Named moves, each a turn or a mirror, and the order they were made in; the first pair answered:
move Riki:
[-0.01 -0.14 -0.66 -0.15 -1.24  0.01 -0.73  0.27  0.27] => [ 0.62  0.13 -0.32  0.43  1.15 -0.25  0.19 -0.31  0.71]
[-1.30 -0.27  0.61 -0.12 -0.03  0.32  1.02 -0.37  1.08] => [-1.34 -0.26  0.56 -0.24 -0.43  0.29  0.85 -0.27  1.04]
[ 0.57  0.33  1.02  0.75  1.09 -0.51  0.29 -0.52  0.49] => [-0.36  0.02  0.66  0.14 -1.69 -0.25 -0.78  0.16  0.08]
[-2.31 -1.52  0.97 -2.20  2.42 -0.42  0.09  3.09 -0.10] => [-2.49 -1.56  0.88 -2.35  1.80 -0.38 -0.17  3.21 -0.12]
move kimeg:
[ 0.65  0.09 -1.41  0.80 -3.16  0.54 -0.73 -0.89 -0.95] => [-0.76 -1.15 -0.58 -1.73 -1.52  0.58 -0.88  1.94 -1.95]
[-3.13  2.10  1.16  0.92  4.66 -0.47  1.80  2.74  0.46] => [-0.85  3.66  0.24  3.89  3.55 -0.57  2.24 -0.87  1.49]
[-2.02 -0.07  1.17 -0.99  0.89 -0.17  0.31  1.32  0.87] => [ 0.15  0.65  1.09 -0.04  2.44 -0.27  1.15 -0.70  0.71]
[ 1.48 -0.22  0.03 -2.44 -1.29 -0.35 -2.77 -0.44 -3.18] => [ 2.26  0.14 -0.13 -1.87 -0.94 -0.40 -2.50 -1.36 -3.24]
move Valap:
[-0.39  0.24  0.61  1.34  1.56 -1.02  2.16  0.20  2.07] => [ 0.89 -0.16  0.77 -0.18  2.78 -0.90  2.18  0.38  0.32]
[-0.27  0.12  0.43 -0.31 -1.18  0.47  0.37 -0.21  1.17] => [ 0.51  0.32  0.35  0.07 -0.44  0.36  0.66 -0.94  1.10]
[ 0.43  0.52 -0.20 -1.23  2.65  0.97 -0.34 -1.57 -1.27] => [-1.30 -0.23 -0.21 -2.53  0.97  1.10 -1.25  0.31 -1.55]
move Doda:
[ 1.42 -0.92 -0.09 -3.31  1.54 -0.27 -0.70  2.62 -1.70] => [ 2.67  0.05 -1.55 -1.24 -3.24  0.06 -1.79  0.03 -1.31]
[ 1.39  0.79  0.90  0.20  2.13  0.41  1.05 -1.34 -0.85] => [ 1.89  1.07  0.51  0.51  0.82  0.56  0.75 -2.01 -0.91]
[-0.70 -0.01  0.65 -0.08 -2.03  0.85  1.91 -2.12  1.65] => [-1.64 -0.46  1.37 -0.77  0.38  0.64  2.48 -0.78  1.96]
Then:
Each pair is two moves apart.
[-0.62  0.13  1.34 -0.82  1.36  1.26  1.20  0.34  0.55] => [ 0.46 -0.09  0.88 -1.83 -0.06  1.54  0.44  0.13 -0.97]
Valap Doda
[ 1.57  0.71 -0.51  0.24  2.47 -0.68  1.56 -2.38 -2.57] => [-2.51  0.79 -1.11  1.98 -3.22 -0.58  0.02 -1.14  0.39]
Riki Doda
[-0.51 -0.69 -0.25 -2.00  0.97 -0.13 -1.11  1.75 -1.04] => [ 0.80 -0.55 -0.53 -2.13  0.65 -0.03 -1.21  0.95 -1.81]
kimeg Valap
[-1.51  0.00  0.46 -0.17 -0.92  0.15 -0.12  0.97  0.49] => [-0.99  0.52  0.27  1.11 -0.76 -0.05  0.27 -0.04  1.11]
Valap Riki
[-0.18  2.95 -1.00  2.54 -2.79 -0.26 -0.34  0.17  1.76] => [-1.35  1.63  0.75 -0.25  3.11 -0.63  0.90  3.27  0.93]
kimeg Riki
[-0.85 -0.25 -1.64 -0.74 -1.46  0.56 -1.60  2.36  0.00] => [ 1.55  1.27 -1.86  2.10  0.84  0.29 -0.04 -0.88  1.26]
Valap Valap
[-2.12 -0.11 -0.37 -0.88 -1.55  0.61 -1.42  1.41  0.86] => [-0.83 -0.55  0.02 -2.45  0.22  0.70 -1.26  1.72 -0.99]
kimeg Riki
[ 1.93 -0.93 -0.67  1.60  0.28  0.48  1.37 -0.74  0.25] => [ 0.74 -1.00 -0.42  1.98  0.68  0.28  1.61 -0.12  1.30]
kimeg Riki
[-0.91 -1.09  0.99 -2.41  3.57 -0.02  0.19  1.93 -1.33] => [-0.09 -0.67 -0.68 -2.26 -3.24  0.57 -2.01  0.62 -2.41]
Riki Doda
[-1.13  0.01  0.21  1.18 -1.83  0.41  0.36  1.27  0.98] => [ 1.38  0.40  0.52  1.19  1.67  0.28  1.59 -0.27  0.13]
kimeg kimeg
[ 0.16  0.36 -0.13  0.13  0.55  0.12  0.08 -0.66  0.63] => [-0.08  0.35 -0.13  0.20 -0.19  0.18 -0.21 -0.60  0.80]
Doda kimeg
[-2.16  0.64  0.11  1.79 -1.51 -0.64 -0.53 -1.32  2.30] => [-3.40 -0.22  0.96  0.23  0.32 -0.82 -0.34  0.78  1.98]
Riki kimeg
[ 1.86 -0.07 -0.98 -0.14 -4.45 -1.27 -0.51 -1.60  0.01] => [ 1.61 -0.78  0.97 -1.77  3.76 -1.86  1.87  0.37 -0.14]
kimeg Riki
[-0.74 -0.88  0.05 -1.55 -0.17 -0.24 -0.32  1.99 -0.85] => [ 1.29 -0.01  0.15 -0.07  2.36 -0.38  0.91 -0.15 -0.38]
Doda Riki
[-1.76 -0.20  0.74 -0.69 -0.91 -0.54 -0.45  2.16  0.10] => [-1.15 -0.10  1.18 -0.55  1.64 -0.68  0.42  1.89  0.16]
Valap Doda
[-1.38 -0.42  1.27 -1.21  3.59 -0.44  1.03  1.76  0.73] => [-2.49 -0.13  1.12 -0.05  2.48 -0.52  0.97  1.77  2.19]
Valap Valap
[ 0.06  0.33  0.37 -2.76  5.77  0.18  1.92  0.96 -1.60] => [ 0.21 -0.28 -1.21 -4.50 -2.27  1.03 -1.21  1.33 -4.15]
Valap Doda
[-0.75  0.33  0.89 -0.44  3.08 -0.03  0.94  0.94  0.83] => [ 1.83  0.72  0.41 -0.67  2.72  0.19  0.84 -0.76 -0.82]
kimeg Valap
[-0.09  1.14  1.04  1.56  1.17  0.31  0.14  0.02  2.17] => [-0.07  0.35  0.52 -0.80 -2.15  0.86 -1.64  1.22 -0.25]
Valap Riki
[-0.19 -0.21  0.16 -2.45 -0.82  0.16 -0.47  1.68 -1.55] => [ 0.02 -0.24 -0.01 -2.37 -1.10  0.20 -0.66  1.42 -1.67]
kimeg Valap
[ 0.24  0.64 -1.52  0.44  0.58 -0.09 -1.02 -2.13  1.22] => [-1.30  0.38 -1.23  0.41  0.46 -0.21 -1.08 -1.13  1.94]
Doda kimeg
[ 3.12 -0.17 -0.29  1.12  2.28  0.74  1.01 -1.48 -0.97] => [ 3.45 -0.30 -0.89  0.70 -0.55  1.01 -0.03 -1.68 -1.87]
Valap kimeg
[-3.33 -0.01  0.66 -0.62 -1.40 -0.02 -0.13  3.16  0.98] => [ 3.03  0.55  0.05 -1.85  0.34  0.36  0.37 -0.46 -3.26]
kimeg Doda
[-3.17 -1.21  0.46 -3.24 -0.36  0.88 -0.38  1.40  1.62] => [-3.03  0.03  0.24  0.01  0.20  0.55  0.63 -0.58  4.19]
Valap Riki
[-1.02 -0.17 -0.24  0.76  1.74 -0.43  0.69  0.56  1.96] => [-1.29 -0.83 -0.78 -0.84 -1.61 -0.01 -0.85  1.43  0.28]
Valap Riki
[-0.73  0.82  0.23  2.48 -3.89  0.97 -1.19 -0.94  2.48] => [-0.80 -1.26  1.23 -2.97 -2.05  1.28 -1.99  2.61 -1.74]
kimeg Doda
[-2.17 -1.41  1.07  0.17 -0.05 -0.63 -0.60  0.89 -0.23] => [-1.78 -1.07  1.20  1.13  1.36 -0.77  0.06  0.21  0.46]
Valap kimeg
[-2.30 -0.40  2.37 -0.81  4.64 -0.12  0.44  0.65  0.77] => [ 0.90  0.60  1.75  0.22  4.88 -0.03  0.90 -2.14 -0.09]
kimeg Doda
[-1.70 -1.57  1.08 -2.78  0.98  0.10  0.42  3.84 -0.27] => [-1.50 -0.42 -0.42 -0.07 -4.88  0.26 -0.84  1.45  0.98]
Doda Valap
[-0.71  0.19 -1.69  0.53 -5.85  0.92 -0.61 -0.01 -0.39] => [ 3.75  0.15 -0.35 -1.12  2.84  0.60  2.00 -1.26 -3.14]
kimeg kimeg
[-0.20 -3.10 -0.69 -2.77  0.29  1.60  1.13  2.06 -3.53] => [-2.47 -1.33 -1.65  2.73 -3.76  1.24  1.14 -0.19  1.75]
Doda Doda
[-0.11 -0.65  0.73 -0.79  3.03  0.01  0.86  1.42 -0.80] => [-0.55 -0.71 -0.39 -0.98 -2.79  0.45 -1.15  1.21 -1.37]
Riki Doda
[-1.42 -0.61  1.10 -1.15  4.55 -0.13  1.46  2.71  1.23] => [-1.34 -1.31 -0.22 -3.19 -2.68  0.68 -1.53  3.34 -1.34]
Riki Doda
[ 0.04  0.98  0.58  1.08  0.05  0.51  1.38 -2.20  0.13] => [ 0.32  0.50  1.01 -0.26  1.60  0.47  1.55 -1.36 -0.93]
Doda Doda
[-1.88 -0.80  0.49 -0.06  0.43 -1.48 -0.19  1.81  2.21] => [-1.69 -0.51  0.04  0.34 -1.73 -1.32 -0.73  1.10  2.16]
Valap Riki
[-0.48  0.86 -0.27 -1.28 -1.43  0.54 -0.73  0.31  0.36] => [-0.39  1.52 -0.27  0.31 -0.32  0.34  0.13 -0.63  1.70]
Doda Valap
[ 2.10  0.92 -2.11  3.39 -5.74  2.26 -0.11 -3.90  1.25] => [ 2.06 -2.08  0.98 -4.01  5.30  1.97  1.80  1.72 -3.49]
kimeg kimeg
[-0.79 -1.87  0.68 -1.20  3.56  0.15  0.26  1.88  1.28] => [ 1.21 -0.59  0.14  1.21  3.68  0.01  0.96 -1.02  2.17]
Valap kimeg
[-2.37 -1.07  1.58 -2.07  0.18 -1.12 -0.70  3.31  0.72] => [-2.19 -0.11  0.54  0.19 -3.58 -0.96 -1.35  1.39  1.94]
Doda Valap
[-0.17  0.74 -0.55 -0.28  0.81 -0.79  0.45 -1.12 -1.96] => [-2.06  0.52 -0.60 -0.14 -1.02 -0.76 -0.14  0.03 -1.01]
Valap Valap
